In the data rows, the value 128 means zero.
Each second row below is the first row of its pair, turned about zero in one of three ways (a turn may also mirror it), then rescaled, with some noise.
After each pair comes the number of its way: 0 for the first way seen, 1 for the next new one, and so on.
[122  21  92 133 153 130  63   6]
[189 139  44 164 170  37 176 176] 0

[135 115 159 141 187 219 104 110]
[ 70  89 108 117 193  87 155 139] 0

[137 138 131 115 100 103 118 129]
[133 120 113 135 100 141 129 138] 0

[133 175 142 111  92 100 150 150]
[120 125 141 116  80 160 114 125] 0

[ 72 133 117  99 130 116 125  60]
[155 156 101 142  65 134 122 155] 1

[ 98 152 155 165 142  67  97 128]
[139 104 134 197 124 120 137 167] 2

[158 124 120 119  99 106 129 137]
[146  98 103 122 115 119 148 116] 2

[111 151 137 154 138  92 130 165]
[127  70 112 137 120 130 141 107] 1

[143 106 134 110 103 112 119 117]
[144 111  96 118 113 121 135 136] 2

[123 205 140  95  86  95 168 169]
[127  55 143 146  90 164 132  81] 2

[133 121  94 105 113 166 173 138]
[134 135 129  85 132 138 128  79] 2

[124  90  95 115 119 160 151  98]
[145 163 121  88 123 129 128 115] 2

[ 94 163 160 108 100  68 104  79]
[126 167 123 132  82 129 119 190] 0

[118 111  97 110 120 152 151 114]
[137 159 130 109 124 135 118 114] 1

[ 95 177 150 106 114  73 115  90]
[128 103  73 144  74 108 146 156] 1

[145 136 137 171 140 102 144 182]
[144  82 140 155 170 107 147 111] 2

[127 146 168 124 175 220 121 127]
[ 48 136 147  98 158 133 114 141] 2

[133  84  92 129 128 168 144  95]
[150 171 155 118 139 130 121 121] 1

[133 121  91  95 116 163 187 162]
[134 107 110  81 124 131 125  65] 0

[144 148 121 109  97 113 150 156]
[113 109 100  93 130 117 142 111] 1

[111 152 157 115 110  73 105  90]
[130 156 124 137  93 125 119 178] 0

[101 119 139 165 149  71  86 119]
[148 149 141 180 145 123 120 165] 0

[147  55  92 116 131 158 127  88]
[168 188 149 131 158 117 112 127] 1

[134 167 132 110  96 103 153 155]
[132  74 133 136 106 142 135  99] 2

[131 163 141 107 103  89 124 127]
[128 131 126 130  80 145 120 145] 0

[131 191 133 141 118  99 172 217]
[112 118 187 124 101 180  96  86] 0

[165  94 135 133 167 241 121 134]
[ 84 165 197 130 175 150 100 130] 1

[129 119 136 162 138  82  92 138]
[148  87 116 171 141 116 150 129] 1

[ 92  70 110 120 136 136 105  30]
[151 205 107 106  93 114 117 179] 2

[ 58 230 168 143 131  61 155 172]
[130  56 191 217 104 165 118 121] 2

[ 97 134 113 102 123 143 160 105]
[135 146 118 112  92 136 117 124] 1

[137 161 130 103  97  95 140 149]
[125 124 135 127  80 152 116 124] 0

[109 145 140 159 132  75 110 138]
[145  75 103 157 121 120 154 131] 1

[137 139 155 131 160 231 147 163]
[ 66 128 185 108 142 169 106 123] 1

[ 56 228 172 144 126  69 164 171]
[ 96 185 200 109 105 176  77 144] 0

[151 115 118 115 107 105 108 124]
[147 109 107 150 106 131 138 133] 0

[131 169 139 164 131 103 147 198]
[102  53 117 122 131 133 155  89] 1

[105 212 152 147 122  87 178 214]
[101 136 207 118 101 186  86 100] 0

[109 129 147 125 116  85  91  72]
[141 129 106 154  82 126 138 177] 2

[167  53  67 116 123 191 160 135]
[149 190 160  95 175 132 107  88] 1

[130  82 102 110 134 146 123  86]
[153 172 134 131 138 120 113 139] 1

[ 72 160 124 103 123 144 167 111]
[119 168 120  77 129 129 124 118] 0

[180 115 141 146 172 252 149 184]
[ 68  38 130  97 193 113 158  73] 0

[177  97 110 161 121 112 124 193]
[155  74 145 163 133 146 132  95] 0

[118 106 137 114 113  77  67  61]
[165 145  87 175 127 100 146 183] 1

[181 116 105 114  91 118 153 166]
[125 125 110  83 167 105 146  92] 1

[215  16  89 144 120 120  57  85]
[186 187 135 167 230  73 139 143] 1

[143  93  86 106 111 170 165 124]
[141 146 111  73 136 130 131  89] 2

[131 162 137 155 122 102 152 188]
[122 114 177 135 116 159 114 107] 0

[160  94 125 123 104 102  90  95]
[145 124  70 118 115 107 152 155] 2

[125 131  93 107 117 159 168 135]
[119 147 124  94 116 141 124  96] 1

[145 106 153 132 185 223 102 118]
[ 77  82  99 123 198  90 151 128] 0

[156 123 115 162 129 103 122 176]
[143  96 154 164 126 147 128 104] 0

[141 152 118 103  93 100 149 159]
[139 118 129 125  82 154 119 104] 0

[175  90 136 140 175 240 131 147]
[ 67 143 122  62 202 101 128 120] 2

[ 34 196 135  90 124 118 158  93]
[106 210 116  77 121 140 100 145] 0

[153  42  84 132 131 162 116  90]
[152 182  85  77 151  95 138 134] 2

[159  76  88 109 117 176 157 125]
[139 153 103  65 145 115 131  93] 2

[163  66 147 148 187 223  82  88]
[111 170 208 179 179 129  96 157] 1

[ 84 201 159 157 139  76 143 170]
[102 166 195 138 119 164  90 133] 0

[134 111 143 125 108  99  94  86]
[142 124  94 132 101 119 148 168] 2

[115 136 177 139 193 210 101 106]
[ 83 130 185 171 121 147 100 167] 1

[155 113 118 164 127 104 123 171]
[142  90 129 136 165 118 150  95] 1

[104 181 147 158 131  81 139 178]
[137  70 155 188 138 140 137 119] 2

[ 91 171 143 148 139  77 131 148]
[142  96 153 188 120 138 126 131] 2

[127 126 133 121 114  94  98  88]
[141 136 106 151 104 109 138 161] 0

[112 109 135 171 149  71  69  98]
[169  99 112 192 132 110 151 150] 1

[211 137 103 107  80 125 166 206]
[140  54 100  95 146 115 164  50] 2

[182 113 109 114 101 110 115 135]
[140 107  76 112 125 107 154 105] 2

[153 108 128 126 111 101 108 110]
[149 126 107 135 150  95 143 142] 1

[113  48  83 134 133 152 108  58]
[157 204  96  95 128 111 130 154] 2

[ 78 138 112  93 115 134 158 101]
[136 161 101  86 124 123 123 122] 0

[149 113 141 138 172 234 114 139]
[ 55 150 126  83 187 114 131 133] 2

[ 57 138 142  97 132 119 126  63]
[152 139 103 144  66 139 111 170] 1

[137 137 151 132 174 238 148 156]
[ 58 133 156  82 182 129 118 115] 2

[160 150 140 115 147 243 173 203]
[ 43 124 181  77 158 168  99 100] 1

[140 120 124 156 141  79 105 158]
[143 117 149 178 130 135 116 123] 0

[120  77 145 180 162  61  38  68]
[155 155  87 188 131  74 139 216] 2

[104 151 150 154 144  67 100 134]
[141  67 100 166 111 114 148 133] 1

[ 99 204 149  92  91  83 146 139]
[105 158 139 106  66 169 102 139] 0

[105 100 106 114 130 145 143  81]
[157 165 133 127 105 127 119 136] 1

